(in the rows, 128 means zero)
Where one turn sends some rows of the set: a few examples, then the rows asked:
J139: [151 122 144 142  95 133 137  99 117 151 101 162 138 105  98 137 149 152
 149]
J302: [151 118 127 128 127 129 145 120 117 137 103 137 123 111 104 153 151 140
 199]
J121: [158 124 128 142 105 137 136 123 110 110 136 136 132 128  98 155 153 130
 148]
J74: [148 123 116 128 121 139 137 103 110 112  94 100 147 112 106 153 159 139
 153]
J144: [151 118 119 139 104 114 147 114 103 129  91 141 113  87 100 141 141 143
 132]
J995: [140 126 146 134 104 133 145  97 113 126 137 156 141 107  99 153 145 123
 161]
J97: [145 122 121 126 125 133 137 104 107 114  98 101 143 113 117 143 169 136
 157]
J527: [152 117 119 123 125 140 132 103 119 118  90 102 139 109 103 162 155 137
 150]
J367: [152 118 125 130 124 133 145 120 120 137 100 136 124 110  97 160 146 141
 197]
J575: [149 124 122 137 120 132 150 120 110 132 105 133 132 113  99 151 149 145
 200]
J600: [148 122 118 143 102 113 150 114  99 126  94 139 117  88 101 136 144 144
 134]
J433: [141 127 132 125 119 122 149  85 109 137  95  99 133 108 118 130 147 129
 159]
J329: [151 126 109 123 125 132 141 116 115 164 118 138 119 109 112 134 155 136
 180]
J912: [150 120 146 139  97 131 136  99 119 153 101 163 135 104 101 136 151 149
 150]
J301: [161 114 135 130 114 135 128 123 121 120 133 142 118 123 103 162 155 122
 146]
J795: [147 121 120 141 104 111 150 114  97 127  96 140 115  89 107 130 149 143
 136]
J460: [149 122 125 132 124 129 148 120 112 134 106 135 128 113 104 148 154 141
 201]
J710: [158 116 137 131 114 130 131 123 114 118 137 141 120 125 112 151 164 122
 150]
J551: [146 127 127 127 114 131 148  85 116 136  89  98 136 106 103 147 132 132
 153]
J696: [162 119 130 137 108 139 132 122 118 116 132 138 126 124  95 165 148 127
 144]
J823: [141 125 128 131 128 115 136 108 104 141 104 118 132 133 101 136 152 134
 120]
J448: [155 129 101 130 116 142 141 114 120 160 112 135 126 109  92 151 136 143
 172]
J176: [141 130 127 130 114 127 152  85 108 133  93  97 140 109 109 136 138 133
 156]
J242: [148 115 126 118 131 131 132 104 114 120  95 104 134 110 121 147 170 131
 156]
J487: [144 121 136 118 122 122 145  85 117 142  92 102 126 105 118 137 145 126
 157]
J438: [141 127 127 132 126 117 137 108 104 140 103 117 133 133  96 139 149 135
 119]
J344: [151 116 122 135 106 111 146 114 104 132  92 143 108  87 105 138 146 141
 133]
J163: [152 122 121 134 121 135 148 120 115 133 102 134 130 112  93 158 144 145
 197]
J768: [140 125 148 132 105 132 144  98 113 127 138 156 139 106 102 151 147 121
 162]
J368: [149 124 144 143  94 133 139  99 114 149 103 162 141 106 100 133 150 152
 151]
J895: [142 123 148 130 106 134 143  97 117 129 136 157 137 105  98 156 144 121
 160]
J602: [142 123 130 128 129 116 135 108 106 143 102 119 129 130 101 138 152 133
 120]
J631: [147 133 103 133 118 134 147 116 106 156 120 133 129 113 109 128 153 141
 181]
J135: [142 123 148 130 107 132 143  98 116 129 137 157 137 106 101 153 147 120
 161]
J430: [143 123 129 129 129 117 135 108 109 143 101 119 129 130  97 142 149 133
 118]
J425: [152 112 124 116 131 135 129 103 122 122  91 105 132 107 112 159 162 132
 151]
J679: [148 123 146 142  95 130 139 100 113 150 104 163 139 106 104 130 155 150
 152]
J405: [150 135  98 137 113 141 148 115 109 154 117 132 134 112  96 139 141 146
 176]
J315: [149 121 147 139  98 129 137  99 116 152 103 164 135 104 104 131 154 149
 151]
J151: [147 121 132 120 120 127 144  85 122 142  88 102 127 103 108 147 136 128
 152]
J588: [155 123 108 121 124 137 137 115 123 166 113 139 116 106 102 148 143 137
 175]
J324: [142 125 146 133 104 134 144  97 115 127 136 156 140 105  97 155 143 122
 160]
J39: [148 118 123 136 107 109 147 114 100 130  95 142 110  87 109 133 150 140
 136]
J68: [143 125 127 131 127 118 136 108 107 142 101 118 132 131  95 142 147 135
 118]
J547: [155 122 133 139 110 132 135 124 107 112 139 137 130 128 108 146 162 127
 152]

J575 turns into J163
J324 turns into J895
J151 turns into J487
Now find these:
J602 turns into J823
J344 turns into J39
J405 turns into J448
J547 turns into J121
J679 turns into J368
J97 turns into J74

Where one turn sends some rows of the set: a few examples, then the rows asked:
J869: [140 122 128 122 130 105 131  98 138 148 132 119 131 106 133 133 109 128
 122 132 121 138 139 119 130 108]
J434: [142 150 143 126 116 149 134 135 131 121 124 148 134 139 113 121 139 139
 125 106 150 128 122 100 111 123]
J948: [143 137 111 121 120 118 132 101 135 135 132 114 135 130 151 129 119 140
 145 120 122 115 125 125 153 109]
J350: [152 129 141 128 125 104 137 118 150 137 122 108 140 111 125 131 125 145
 127 128 122 145 136 140 146 121]
J83: [142 126 138 129 134 104 142 114 141 145 130 109 139 117 126 124 112 132
 137 122 125 133 138 143 147 126]
J387: [131 122 137 126 126 141 148 142 131 118 135 143 137 129 112 119 142 122
 128 134 140 144 122 107  97 131]
J661: [126 126 144 125 129 137 147 142 132 122 128 143 132 132 111 120 141 128
 133 125 136 143 127 106  91 131]
J528: [147 130 123 121 114 106 148 112 155 129 136 108 151 125 135 124 127 144
 141 120 110 129 117 132 138 125]
J757: [132 126 118 115 121 145 133 136 119 110 136 142 118 139 135 119 152 125
 136 141 136 135 119 108 103 118]
J183: [149 137 124 112 111 104 134 106 156 133 131 115 147 117 137 124 128 149
 132 123 111 128 120 114 137 113]
J701: [148 128 115 122 124 125 136 106 134 141 130 119 128 133 150 137 113 143
 135 129 118 124 135 129 157 109]
J842: [150 132 122 110 113 111 149 106 155 135 143 119 149 125 137 130 117 148
 132 119 109 127 120 120 137 118]
J269: [148 129 119 133 121 129 148  95 137 126 139 115 140 123 140 154 116 136
 130 116 139 135 126 138 141 112]
J186: [140 145 140 107 122 127 118 142 118 121 125 138 103 139 125 102 152 139
 136 125 134 134 129 124 112 121]
J95: [127 138 140 107 131 126 128 148 122 121 125 138 111 138 125 103 153 136
 148 128 132 132 131 119 112 124]
J195: [139 128 126 124 117 145 126 133 118 117 125 140 105 141 132 120 148 129
 129 135 130 141 124 111  95 115]
J718: [129 137 135 102 132 125 126 146 118 120 134 139 114 133 124  99 152 128
 142 135 138 131 129 122 117 124]
J808: [151 137 117 130 120 125 125 105 138 135 120 115 131 124 147 140 124 145
 132 127 126 125 130 122 158 103]
J38: [136 146 141 121 124 147 141 144 132 115 130 147 143 136 113 118 145 136
 134 116 155 127 120 106 124 128]
J853: [133 149 141 120 123 146 140 142 131 115 126 145 135 141 118 124 148 143
 141 108 150 126 122 105 117 126]
J608: [153 135 115 124 131 120 149  90 136 131 141 112 129 121 138 147 118 133
 117 118 139 141 128 137 134 110]
J613: [134 149 145 123 118 149 135 141 125 117 126 152 133 129 115 127 139 137
 125 111 148 128 118 103 115 127]
J168: [153 139 104 127 126 126 140  98 139 134 129 111 130 134 149 135 121 137
 129 125 126 123 124 123 148 108]
J24: [139 150 151 112 130 134 126 131 116 126 131 147 111 130 113 118 138 133
 124 107 157 136 135 121 110 120]
J722: [127 143 146 114 138 138 132 132 112 122 132 146 111 130 118 127 141 129
 134 115 159 137 138 121 110 119]
J581: [140 117 122 117 128 111 144 101 139 149 141 122 133 119 138 131 103 130
 126 131 110 134 136 121 131 114]
J916: [131 145 142 110 138 139 130 133 112 121 137 148 119 129 118 120 140 124
 133 119 165 132 135 120 122 118]
J653: [153 127 137 121 129 111 145 118 144 141 131 112 134 124 130 132 116 146
 132 126 121 138 138 149 155 123]
J220: [154 130 128 116 119 122 152  97 142 130 146 121 138 122 136 154 115 144
 122 116 131 141 130 140 139 113]
J247: [127 129 122 119 123 148 135 132 119 113 130 143 114 141 136 127 150 130
 139 131 135 134 122 105  98 115]
J456: [144 125 122 125 139 106 148  98 141 147 137 112 134 115 129 127 107 123
 119 128 122 138 134 127 125 117]
J664: [154 143 116 116 121 109 147 106 155 132 133 108 146 129 137 120 126 146
 131 116 117 123 117 122 142 119]
J159: [138 127 141 132 118 141 139 141 133 125 122 142 130 135 112 115 138 129
 124 128 129 142 123 101  92 129]
J554: [130 127 128 120 117 144 128 140 113 114 128 144 108 130 132 122 147 128
 129 139 127 138 119 112  99 119]
J675: [152 131 125 122 116 120 140  91 142 125 140 117 136 112 138 156 124 141
 119 121 134 144 127 131 131 104]
J825: [131 144 140 106 122 131 120 146 112 116 128 143 105 130 128 109 151 136
 135 127 133 130 125 122 116 122]
J292: [153 132 129 124 135 103 147 116 148 141 127 103 135 123 127 116 122 138
 127 126 119 138 132 143 145 126]
J130: [137 118 121 120 128 106 143  92 134 139 146 115 133 113 137 135 110 122
 130 126 122 137 131 133 121 114]
J748: [130 150 152 111 128 136 127 140 111 121 132 149 115 122 115 120 139 133
 126 112 153 132 130 121 117 123]
J384: [131 130 141 130 117 143 139 147 127 119 125 146 131 127 115 120 140 130
 125 130 128 137 117 103  98 131]

J718 turns into J757
J722 turns into J95
Now find these:
J292 turns into J168
J195 turns into J159
J528 turns into J269
J869 turns into J183
J653 turns into J701
J613 turns into J748

Where one turn sends some rows of the set: a few examples, then the rows asked:
J993: [121 108 120 127 116 108 127 138 113 145 101 133 127 130 137 152 132]
J385: [121 107 107 136 105 104 132 129 121 150  97 126 126 123 140 153 130]
J454: [126 120 128 144 106 107 146 114 111 149 115 131 113 145 108 121 120]
J212: [136 133 122 142 131 115 148 135 134 104 118 110 131 109 120 113 137]
J206: [136 132 111 149 121 112 152 128 142 108 116 105 130 103 122 114 136]
J938: [147 100 117 128 112 114 135 133 137 147 113 140 111 148 123 144 135]
J420: [124 118 126 149 103 107 145 115 108 150 118 127 110 143 111 123 120]
J356: [144  96 116 137 108 114 130 137 127 147 120 133 104 145 129 148 136]
J634: [134 136 112 148 122 122 144 125 144 116 101 102 120 101 127 118 126]
J926: [125 119 123 147 101 105 148 111 114 152 113 129 112 143 109 121 119]
J564: [133 128 116 153 123 114 145 135 129 105 124 101 126 104 126 117 138]
J736: [131 134 120 152 126 124 136 135 128 112 111  98 115 103 132 121 128]
J992: [140 141 108 157 122 115 139 128 141 109 109 112 120 103 113 123 138]
J277: [137  96 117 136  93 103 145 142 144 144 115 140 120 143 120 125 128]
J908: [138 139 113 160 125 116 133 135 130 106 115 109 116 105 117 125 140]
J377: [133  92 116 145  89 103 139 146 134 143 122 132 114 141 126 128 129]
J830: [145  97 107 137 102 112 136 128 139 151 113 133 107 142 127 146 134]
J762: [124 112 113 122 113 106 135 128 128 148  91 137 133 129 132 149 130]
J759: [135 139 127 139 134 125 140 133 136 110 104 109 122 108 125 117 127]
J577: [135  95 126 136  99 105 138 150 132 140 122 140 117 147 122 126 130]
J20: [141 143 118 151 131 117 136 134 136 105 111 117 121 109 111 122 139]

J454 turns into J926
J385 turns into J993
Now find these:
J992 turns into J908
J206 turns into J564
J277 turns into J377
J356 turns into J938
J759 turns into J634

Where one turn sends some rows of the set: a few examples, then the rows asked:
J852: [142 145 126 143 118 117 146 126 126 112 102 128 123 105 130 119 121 114
 129 109 130 132 117 132 133 119 135 136 152 130 127 117 129 142 125]
J249: [130 122 117 130 125 148 130 139 119 117 121 137 130 140 115 122 135 122
 105 126  97 128 134 145 124 151 112 149 134 138 135 141 149 122 137]
J89: [130 120 117 119 126 124 122 123 137 112 131 137 133 138 130 141 139 132
 116 117 158 114 117 121 134 127 133 129 121 126 151 149 131 131  96]
J166: [114 106 118 124 113 116 110 118 138 139 135 123 132 138 122 132 139 141
 143 133 152 142 124 119 113 123 120 134 124 130 130 136 114 127 132]
J413: [117 126 132 114 118 142 130 127 130 118 116 136 147 120 126 124 124 126
 109  99 114 153 142 134 133 156 133 130 140 153 137 150 139 125 138]
J730: [135 110 119 127 118 137 132 138 132 109 118 132 130 131 132 133 130 150
 127 111 156 105 127 133 136 129 140 121 120 129 150 139 144 138 107]
J971: [122 126 125 111 116 116 121 121 146 138 152 109 135 147 122 127 131 133
 121 142 146 127 109 136 108 123 134 134 139 126 129 123 125 133 129]
J519: [133 144 126 139 131 121 145 116 124 115 105 137 129 109 119 131 126 110
 129 118 131 141 114 139 143 108 121 134 139 113 131 119 117 123 121]
J484: [148 139 121 135 112 122 147 120 124 113 100 123 135 112 123 121 131 106
 133 120 127 133 120 140 142 112 128 142 146 120 128 124 114 130 119]
J694: [111 138 145 122 131 137 151 127 146 122 119 119 138 128 134 111 139 116
 106 108 123 145 146 130 136 153 133 137 138 145 117 112 140 128 116]
J629: [113 132 114 105 146 132 121 121 139 131 143 137 128 140 124 122  99 113
 117 128 121 135 124 108 127 144 128 110 140 137 123 111 129 142 128]
J213: [137 144 128 126 123 120 132 120 115 131 142 125 114 140 130 145 146 114
 137 111 106 111 120 106 144 132 136 118 123 132 131 118 118 130 139]
J536: [132 123 128 111 119 129 122 127 142 112 120 138 135 146 127 137 131 126
 118 129 151 108 120 127 125 125 137 130 121 128 151 149 129 126  96]
J503: [136 123 104 104 122 148 136 128 123 133 128 116 143 145 123 105 112 123
 132 136 109 120 147 124 135 145 131 131 132 128 138 110 136 154 133]
J652: [126 106 102 106 111 126 119 127 137 127 123 130 139 137 130 109 110 117
 136 125 116 138 138 108 134 148 125 113 130 146 118 133 112 144 126]
J986: [113 106 126 131 137 133 126 154 113 126 135 143 131 137 122 106 138 148
 142 108 124 144 134 127 123 135 157 126 128 113 122 126 132 150 132]
J656: [126 115 126 134 134 148 140 127 141 123 113 111 130 129 130 118 148 109
 121 114 127 138 140 127 141 144 120 142 140 145  98 117 130 108 110]
J332: [141 137 129 139 111 117 140 134 116 117  87 140 133 114 131 126 133 113
 129 127 111 136 116 133 138 117 125 134 134 120 126 124 117 138 121]
J216: [133 112 110 123 132 162 127 129 128 119 126 120 137 124 117 136 128 114
 110 106 122 138 125 138 144 144 122 133 151 143 113 141 135 103 131]
J650: [106 126 145 127 126 136 144 126 144 122 105 129 137 125 133 113 141 121
 121 107 123 153 156 124 136 151 126 133 127 146 119 121 131 121 117]
J821: [113 125 131 146 144 137 145 130 133 122 118 129 123 131 128 114 154 124
 115 120 113 139 144 131 133 148 108 147 123 134 118 111 145 122 119]
J796: [136 137 135 120 109 118 131 125 120 129 128 130 121 146 128 140 142 116
 143 121  96 111 123 118 141 130 135 112 114 132 128 125 107 122 138]
J506: [113 121 132 109 136 135 127 137 138 121 146 136 130 148 109 106 119 119
 137 113 142 142 132 131 113 126 163 129 145 115 118 130 117 130 121]
J972: [117 107 118 117 127 130 124 138 132 121 145 133 132 141 114 104 131 125
 144 103 145 149 136 123 123 131 157 131 142 119 118 141 112 135 121]
J85: [143 140 132 128 112 120 141 122 126 124 137 116 112 135 130 130 131 126
 146 105 108 102 126 122 135 134 148 114 131 144 130 116 126 130 148]
J3: [135 113  88 123 152 135 123 109 131 136 144 112 134 126 129 113 123 130
 137 126 118 125 121 121 133 143 126 127 142 142 125 113 135 136 135]
J343: [129 114 121 118 134 165 124 130 131 119 117 129 138 130 113 137 121 113
 111 116 118 136 125 144 138 140 125 128 145 141 113 140 133  95 131]
J215: [139 122 130 121 133 134 119 132 132 122 113 131 139 135 140 142 139 142
 121 132 139 101 106 128 122 130 151 128 126 136 147 136 144 130 105]
J153: [110 117 105 114 143 140 130 123 122 133 131 142 139 133 120 119 114 138
 133 126 113 141 143 122 146 138 115 110 112 118 138 111 130 142 136]
J745: [121 124 134 135 128 135 150 136 138 120 111 123 131 138 129 104 151 123
 113 129 102 133 145 144 131 149 115 145 123 136 115 116 140 120 116]
J936: [123 121 114 135 134 144 129 136 118 117 127 143 128 133 115 127 138 129
 103 118 100 137 131 142 132 150 106 142 130 134 135 142 148 121 138]
J841: [133 111 123 127 133 127 117 132 129 122 113 136 142 127 142 143 146 149
 124 124 141 111 108 127 132 130 144 121 117 134 145 142 139 129 105]
J723: [126 108 119 127 116 136 116 130 118 149 125 109 143 132 135 134 146 153
 142 132 144 134 125 117 124 127 135 138 128 125 133 120 134 146 140]
J984: [131 139 135 141 118 113 144 128 130 110  94 143 126 106 127 122 117 121
 133 114 125 139 116 141 135 114 129 122 139 128 126 122 120 130 126]
J970: [126 107 109 111 142 135 121 116 140 134 119 130 142 135 122 111 110 132
 147 145 103 127 127 138 123 135 126 111 124 139 123 120 120 115 135]
J854: [129 133 136 131 120 117 136 121 126 125 130 132 112 131 128 136 130 133
 152 104 108 113 128 122 140 130 138 102 117 140 131 119 119 120 151]
J533: [143 133 124 121 105 126 142 114 125 123 135 116 119 140 120 132 137 116
 153 107 117 110 139 122 148 127 136 119 121 130 135 127 108 119 140]
J614: [130 122 131 122 127 141 133 137 137 110 117 137 128 137 127 136 121 146
 123 121 154 101 124 136 128 124 143 119 120 126 152 130 148 131 108]
J309: [127 110 127 116 146 137 118 140 122 134 135 132 142 151 116 111 144 125
 141 136 116 135 117 135 113 125 159 139 136 111 114 132 117 123 121]
J110: [120 116 132 110  93 131 130 149 140 131 133 116 131 150 120 124 115 142
 123 136 145 124 125 136 118 125 136 116 129 122 121 117 128 144 132]
J917: [125 104 112 128 150 133 116 137 115 134 145 130 138 141 121 115 155 130
 142 121 125 143 117 124 125 128 153 141 137 112 114 134 119 131 122]
J835: [131 145 131 120 124 126 143 111 127 124 144 125 114 140 116 141 131 117
 143 107 118 113 130 125 147 122 135 112 120 124 137 116 113 115 142]
J960: [120 118 134 121 134 140 130 157 118 127 133 136 131 148 120 102 130 138
 138 121 120 131 132 134 112 134 167 133 137 114 123 120 138 149 131]
J961: [110 112 121 129 112 134 120 139 129 134 137 125 119 137 122 138 124 147
 133 118 163 137 131 112 124 125 124 122 129 122 127 115 134 149 136]
J72: [117 137 137 113 128 147 131 125 132 120 121 135 141 124 124 128 119 121
 102 103 115 147 137 133 127 155 137 133 147 151 139 140 145 125 139]
J423: [137 150 128 142 129 118 142 129 115 119 104 138 127 112 130 132 132 112
 118 121 118 135 107 129 140 117 125 136 143 118 127 113 127 143 122]
J504: [116 122 136 128 143 144 143 128 148 123 116 120 133 131 125 121 141 112
 113 120 122 140 132 139 141 140 120 129 132 138  96 113 129 100 110]
J140: [117 123 137 111 124 132 124 134 129 148 131 117 148 141 127 136 133 154
 125 145 132 129 112 141 119 121 141 120 123 116 129 110 134 135 138]

J984 turns into J332
J89 turns into J614
J216 turns into J72
Now find these:
J723 turns into J971
J745 turns into J656
J972 turns into J960
J3 turns into J629
J835 turns into J854

Where one turn sends some rows of the set: a few examples, then the rows asked:
J246: [134 144 115  86 125 127 131 130 146 137 112 143 139  98 115 113 155 128
 141 110 105 112 140 130 121 112 148 129  98 165]
J270: [132 140 143  92 151 136 147 144  98 142 137 137 142 127 125 124 143 134
 169 107 122 134 141 155 140 127 139 127 137 135]
J447: [130 132 136  91 140 126 151 147  99 144 140 136 124 130 131 120 142 130
 163 103 120 120 135 130 143 128 144 110 123 152]
J866: [141 124 118 104 129 134 129 147 125 138 118 146 129 107 144 109 159 115
 139 100  91 121 136 126 122 126 155 131 113 164]
J43: [108 148 143  85 134 126 143 107 146 129 114 130 144 110 114 129 146 118
 150 107 135 130 133 137 132 129 137 108 118 142]
J491: [138 146 129  87 136 115 145 154  96 147 141 128 137 118 139 123 134 134
 156 108 110 116 146 128 135 135 136 132 127 140]
J523: [136 126 124  94 122 126 117 131 152 132 111 141 133  99 142 113 160 126
 137  91  97 120 135 138 116 116 153 136 102 163]
J300: [114 149 156  65 134 134 140 109 138 134 138 131 144 116 114 128 145 121
 129 113 130 131 122 148 108 131 141 118 123 128]
J44: [152 109 149 103 124 124 120 147 127 138 132 150 140 130 161 135 145 130
 145  85 106 130 121 151 126 108 157 125 120 137]
J982: [134 127 126  94 131 139 131 140 130 138 112 150 144 102 121 108 164 113
 155 111 110 118 138 116 122 123 146 125 109 154]
J709: [132 145 101  92 127 124 145 117 146 130 134 137 155 116 134 131 134 133
 111 103  96 130 129 169 113 113 144 125 124 147]
J945: [132 145 145  74 147 129 142 144 109 144 150 128 126 129 140 125 139 136
 142 122 114 127 134 126 133 136 128 117 135 131]
J775: [147 121 156  90 131 132 112 136 124 138 150 141 127 123 150 148 136 135
 152  96  94 145 132 147 116 120 147 128 130 125]
J676: [110 170 143  87 131 126 126 117 137 130 130 134 145 109 108 130 133 138
 149 103 129 135 138 150 129 123 131 112 136 137]
J670: [126 150 135 106 127 109 130 127 160 132 138 133 146 113 143 132 127 142
 110 102 113 132 118 162 117 111 144 126 134 135]
J245: [136 111 142  98 120 133 117 140 127 140 137 148 148 114 156 140 134 122
 154  83  98 133 136 150 109 105 152 140 127 126]
J105: [114 149 143  76 119 128 137 113 133 126 122 130 153  99 121 121 154 131
 148 101 136 129 129 141 112 146 134 115 121 132]
J646: [140 152 123 101 122 116 133 116 155 134 118 140 145 121 136 143 130 127
 110 105 102 132 123 162 126 107 156 121 114 149]
J141: [140 118 151 110 130 131 141 147 118 144 143 144 137 121 158 130 137 134
 138  97 112 136 116 167 115 116 163 139 133 129]
J107: [145 141 130  85 145 117 134 115 146 134 146 132 144 127 127 145 133 128
 116 107  92 137 128 174 114 113 150 132 121 138]

J646 turns into J44
J866 turns into J982
Now find these:
J270 turns into J676
J945 turns into J300
J245 turns into J491

